In the data rows, zero lies at 7.5, halfway between 7 and 8.
Here are some points, each followed by its number:
7 & 5 & 6 & 7 & 7 & 9 & 12 & 8 & 9 & 10 & 3 & 13 \\ 0
9 & 7 & 9 & 10 & 8 & 12 & 7 & 6 & 7 & 8 & 9 & 8 \\ 1
10 & 11 & 12 & 10 & 3 & 9 & 8 & 11 & 13 & 10 & 6 & 9 \\ 2
6 & 6 & 6 & 7 & 9 & 8 & 7 & 6 & 7 & 7 & 8 & 9 \\ 3
7 & 6 & 11 & 9 & 11 & 4 & 6 & 6 & 6 & 8 & 9 & 9 \\ 4
7 & 6 & 6 & 7 & 9 & 8 & 8 & 6 & 8 & 10 & 8 & 11 \\ 5
7 & 6 & 6 & 8 & 8 & 9 & 6 & 6 & 5 & 6 & 11 & 5 \\ 6
9 & 9 & 9 & 9 & 5 & 11 & 9 & 11 & 10 & 9 & 5 & 9 \\ 7
10 & 10 & 9 & 9 & 4 & 10 & 9 & 11 & 12 & 10 & 4 & 10 \\ 8
8 & 6 & 7 & 8 & 7 & 10 & 7 & 6 & 7 & 8 & 8 & 9 \\ 9
8 & 7 & 8 & 9 & 7 & 10 & 7 & 6 & 7 & 8 & 8 & 9 \\ 10
9 & 9 & 9 & 10 & 5 & 11 & 8 & 9 & 10 & 9 & 6 & 10 \\ 11
8 & 7 & 8 & 10 & 6 & 11 & 7 & 7 & 10 & 10 & 8 & 11 \\ 12
7 & 6 & 8 & 9 & 7 & 12 & 7 & 5 & 3 & 5 & 10 & 4 \\ 13
7 & 6 & 6 & 7 & 9 & 8 & 7 & 6 & 7 & 8 & 10 & 8 \\ 14
4 & 8 & 8 & 6 & 10 & 2 & 6 & 6 & 7 & 7 & 9 & 8 \\ 15
7 & 6 & 7 & 8 & 8 & 9 & 6 & 5 & 6 & 7 & 10 & 7 \\ 16
6 & 6 & 7 & 7 & 10 & 5 & 7 & 5 & 6 & 9 & 8 & 11 \\ 17
7 & 6 & 6 & 7 & 9 & 6 & 6 & 6 & 7 & 7 & 10 & 6 \\ 18
5 & 8 & 10 & 7 & 11 & 1 & 7 & 5 & 6 & 8 & 9 & 11 \\ 19
7 & 6 & 6 & 6 & 8 & 6 & 5 & 5 & 5 & 6 & 10 & 4 \\ 20
7 & 6 & 6 & 7 & 8 & 8 & 5 & 6 & 3 & 4 & 10 & 5 \\ 21
11 & 14 & 9 & 7 & 1 & 7 & 12 & 15 & 10 & 5 & 0 & 4 \\ 22
9 & 8 & 9 & 9 & 5 & 11 & 7 & 7 & 8 & 9 & 8 & 9 \\ 23
7 & 6 & 6 & 7 & 8 & 8 & 7 & 6 & 7 & 8 & 9 & 8 \\ 24
9 & 9 & 8 & 8 & 6 & 9 & 8 & 10 & 9 & 8 & 6 & 8 \\ 25
9 & 11 & 9 & 9 & 4 & 9 & 8 & 12 & 10 & 8 & 3 & 7 \\ 26
8 & 6 & 6 & 8 & 8 & 8 & 9 & 5 & 4 & 3 & 11 & 0 \\ 27
10 & 11 & 9 & 8 & 3 & 9 & 12 & 15 & 12 & 8 & 0 & 7 \\ 28
8 & 9 & 9 & 8 & 5 & 9 & 7 & 9 & 9 & 8 & 7 & 8 \\ 29
8 & 6 & 6 & 7 & 9 & 8 & 6 & 6 & 5 & 6 & 11 & 6 \\ 30
6 & 7 & 10 & 10 & 8 & 11 & 10 & 3 & 0 & 1 & 10 & 3 \\ 31
7 & 5 & 5 & 7 & 8 & 7 & 5 & 5 & 6 & 7 & 9 & 7 \\ 32
6 & 6 & 6 & 7 & 9 & 9 & 11 & 7 & 8 & 9 & 4 & 12 \\ 33
7 & 6 & 7 & 8 & 10 & 7 & 6 & 6 & 7 & 8 & 11 & 7 \\ 34
6 & 5 & 5 & 6 & 8 & 7 & 6 & 5 & 6 & 7 & 9 & 7 \\ 35
7 & 7 & 8 & 9 & 7 & 11 & 7 & 5 & 6 & 7 & 9 & 7 \\ 36
7 & 6 & 6 & 8 & 8 & 9 & 7 & 6 & 8 & 9 & 9 & 9 \\ 37
9 & 10 & 9 & 8 & 4 & 10 & 8 & 11 & 9 & 8 & 4 & 9 \\ 38
11 & 10 & 9 & 9 & 3 & 10 & 15 & 15 & 14 & 10 & 0 & 8 \\ 39
7 & 6 & 7 & 8 & 8 & 8 & 7 & 6 & 7 & 8 & 8 & 9 \\ 40
6 & 7 & 11 & 11 & 7 & 12 & 10 & 2 & 0 & 0 & 10 & 2 \\ 41
8 & 6 & 6 & 7 & 8 & 9 & 6 & 6 & 7 & 8 & 10 & 7 \\ 42
7 & 6 & 5 & 6 & 9 & 6 & 6 & 6 & 4 & 4 & 11 & 1 \\ 43
10 & 9 & 8 & 8 & 4 & 10 & 10 & 12 & 10 & 8 & 2 & 9 \\ 44
7 & 7 & 8 & 7 & 9 & 5 & 6 & 6 & 8 & 8 & 10 & 7 \\ 45
7 & 6 & 6 & 7 & 9 & 7 & 6 & 6 & 7 & 8 & 10 & 7 \\ 46
4 & 8 & 6 & 5 & 11 & 2 & 8 & 4 & 7 & 9 & 8 & 12 \\ 47
7 & 6 & 5 & 7 & 9 & 9 & 9 & 7 & 8 & 9 & 7 & 10 \\ 48
9 & 7 & 7 & 8 & 6 & 9 & 15 & 11 & 9 & 9 & 0 & 11 \\ 49
8 & 8 & 9 & 9 & 6 & 11 & 7 & 5 & 5 & 6 & 9 & 7 \\ 50
8 & 6 & 6 & 8 & 8 & 9 & 5 & 5 & 2 & 4 & 10 & 6 \\ 51
11 & 13 & 12 & 9 & 3 & 9 & 9 & 14 & 12 & 8 & 1 & 8 \\ 52
7 & 5 & 6 & 7 & 9 & 8 & 6 & 6 & 7 & 8 & 10 & 8 \\ 53
8 & 6 & 7 & 8 & 8 & 9 & 6 & 6 & 6 & 7 & 10 & 8 \\ 54
8 & 7 & 6 & 8 & 7 & 10 & 9 & 8 & 7 & 7 & 6 & 9 \\ 55
9 & 7 & 8 & 9 & 7 & 11 & 7 & 7 & 9 & 9 & 8 & 10 \\ 56
9 & 7 & 9 & 10 & 7 & 11 & 6 & 6 & 8 & 8 & 8 & 9 \\ 57
9 & 11 & 8 & 7 & 4 & 8 & 10 & 15 & 9 & 5 & 1 & 4 \\ 58
9 & 8 & 8 & 8 & 7 & 11 & 7 & 7 & 8 & 8 & 8 & 9 \\ 59
8 & 6 & 6 & 7 & 8 & 9 & 6 & 5 & 4 & 6 & 12 & 5 \\ 60
4 & 9 & 8 & 5 & 11 & 0 & 6 & 6 & 7 & 8 & 10 & 8 \\ 61
7 & 6 & 7 & 8 & 10 & 7 & 7 & 6 & 7 & 8 & 9 & 10 \\ 62
5 & 7 & 7 & 7 & 11 & 7 & 10 & 5 & 7 & 9 & 6 & 13 \\ 63
7 & 7 & 6 & 4 & 9 & 2 & 5 & 8 & 6 & 4 & 11 & 0 \\ 64
8 & 7 & 6 & 7 & 7 & 9 & 8 & 8 & 8 & 8 & 6 & 10 \\ 65
8 & 7 & 8 & 10 & 7 & 11 & 13 & 9 & 0 & 0 & 4 & 0 \\ 66
8 & 7 & 5 & 6 & 8 & 7 & 6 & 7 & 2 & 2 & 11 & 0 \\ 67
8 & 7 & 7 & 8 & 8 & 10 & 6 & 6 & 7 & 7 & 10 & 7 \\ 68
8 & 6 & 6 & 8 & 7 & 9 & 9 & 7 & 9 & 10 & 5 & 13 \\ 69
10 & 11 & 12 & 10 & 3 & 9 & 8 & 12 & 13 & 10 & 5 & 9 \\ 70
8 & 6 & 7 & 8 & 8 & 11 & 7 & 7 & 7 & 8 & 9 & 9 \\ 71
8 & 7 & 7 & 8 & 7 & 9 & 8 & 7 & 8 & 9 & 7 & 11 \\ 72
8 & 8 & 8 & 8 & 5 & 9 & 7 & 9 & 9 & 8 & 6 & 8 \\ 73
7 & 6 & 6 & 6 & 8 & 7 & 6 & 7 & 7 & 7 & 8 & 8 \\ 74
7 & 6 & 6 & 7 & 9 & 8 & 7 & 6 & 7 & 7 & 9 & 8 \\ 75
11 & 10 & 10 & 8 & 3 & 9 & 13 & 15 & 14 & 10 & 0 & 7 \\ 76
New points follow, each followed by the numbers of its three nearest points above, nearest first.
7 & 6 & 5 & 6 & 9 & 5 & 6 & 6 & 5 & 6 & 10 & 4 \\ 20 18 43
6 & 7 & 7 & 8 & 10 & 8 & 10 & 6 & 8 & 9 & 7 & 12 \\ 63 5 48
2 & 13 & 7 & 2 & 11 & 0 & 6 & 7 & 7 & 6 & 10 & 5 \\ 61 15 64
7 & 6 & 6 & 7 & 9 & 8 & 8 & 6 & 7 & 9 & 8 & 12 \\ 5 48 62
6 & 8 & 9 & 7 & 10 & 4 & 6 & 7 & 9 & 8 & 10 & 6 \\ 45 15 18
10 & 9 & 8 & 8 & 4 & 9 & 11 & 13 & 11 & 9 & 2 & 9 \\ 44 8 28
5 & 8 & 7 & 5 & 10 & 3 & 6 & 6 & 7 & 7 & 10 & 8 \\ 15 61 45
7 & 7 & 8 & 8 & 10 & 5 & 6 & 6 & 7 & 8 & 10 & 7 \\ 45 34 18
5 & 9 & 9 & 6 & 11 & 0 & 6 & 6 & 7 & 8 & 10 & 9 \\ 61 15 19
7 & 5 & 5 & 7 & 8 & 8 & 8 & 6 & 9 & 10 & 8 & 10 \\ 5 48 37
5 & 7 & 6 & 7 & 11 & 6 & 10 & 5 & 8 & 10 & 7 & 12 \\ 63 5 17
6 & 10 & 6 & 3 & 9 & 0 & 5 & 8 & 7 & 5 & 10 & 2 \\ 64 61 15
4 & 13 & 8 & 2 & 10 & 0 & 6 & 10 & 7 & 4 & 10 & 0 \\ 64 61 15
0 & 11 & 15 & 8 & 14 & 0 & 10 & 2 & 1 & 7 & 6 & 15 \\ 19 47 63
7 & 6 & 5 & 6 & 9 & 6 & 6 & 6 & 7 & 7 & 10 & 6 \\ 18 46 35
7 & 6 & 5 & 6 & 8 & 6 & 6 & 7 & 5 & 4 & 11 & 1 \\ 43 67 20
8 & 6 & 7 & 8 & 7 & 10 & 7 & 6 & 7 & 8 & 8 & 9 \\ 9 10 71
5 & 5 & 7 & 7 & 10 & 7 & 14 & 7 & 4 & 7 & 2 & 13 \\ 33 63 0
6 & 13 & 6 & 0 & 8 & 0 & 5 & 13 & 7 & 0 & 9 & 0 \\ 64 67 43
8 & 6 & 7 & 8 & 7 & 10 & 7 & 6 & 7 & 8 & 8 & 9 \\ 9 10 71
9 & 9 & 11 & 10 & 5 & 11 & 9 & 9 & 3 & 3 & 6 & 2 \\ 66 13 50
6 & 8 & 6 & 5 & 9 & 4 & 7 & 5 & 4 & 4 & 10 & 1 \\ 43 64 20
6 & 12 & 8 & 2 & 9 & 0 & 7 & 12 & 7 & 3 & 9 & 0 \\ 64 43 61
7 & 7 & 6 & 5 & 9 & 2 & 6 & 7 & 7 & 5 & 11 & 0 \\ 64 43 20
9 & 8 & 8 & 9 & 6 & 10 & 10 & 11 & 11 & 10 & 5 & 9 \\ 7 8 11
5 & 8 & 9 & 8 & 9 & 5 & 7 & 5 & 6 & 8 & 9 & 10 \\ 17 62 4
8 & 6 & 7 & 8 & 8 & 9 & 6 & 6 & 6 & 7 & 9 & 8 \\ 54 16 68
8 & 9 & 8 & 7 & 6 & 7 & 9 & 11 & 10 & 8 & 5 & 8 \\ 25 73 29
6 & 7 & 9 & 7 & 10 & 2 & 6 & 5 & 5 & 7 & 8 & 11 \\ 19 17 15
3 & 10 & 9 & 5 & 11 & 0 & 6 & 6 & 7 & 7 & 9 & 8 \\ 61 15 19
5 & 8 & 13 & 12 & 7 & 13 & 12 & 1 & 0 & 0 & 11 & 0 \\ 41 31 13
10 & 10 & 11 & 10 & 5 & 11 & 8 & 8 & 10 & 10 & 7 & 10 \\ 11 23 7
8 & 6 & 7 & 8 & 8 & 10 & 7 & 6 & 7 & 8 & 8 & 9 \\ 9 71 10
4 & 8 & 9 & 7 & 12 & 2 & 7 & 5 & 6 & 8 & 9 & 10 \\ 19 15 61
5 & 7 & 7 & 7 & 10 & 5 & 8 & 5 & 6 & 8 & 8 & 10 \\ 17 62 3
8 & 6 & 7 & 8 & 7 & 10 & 6 & 6 & 6 & 7 & 10 & 8 \\ 54 68 16
6 & 5 & 6 & 7 & 9 & 8 & 8 & 6 & 8 & 9 & 7 & 11 \\ 5 48 3
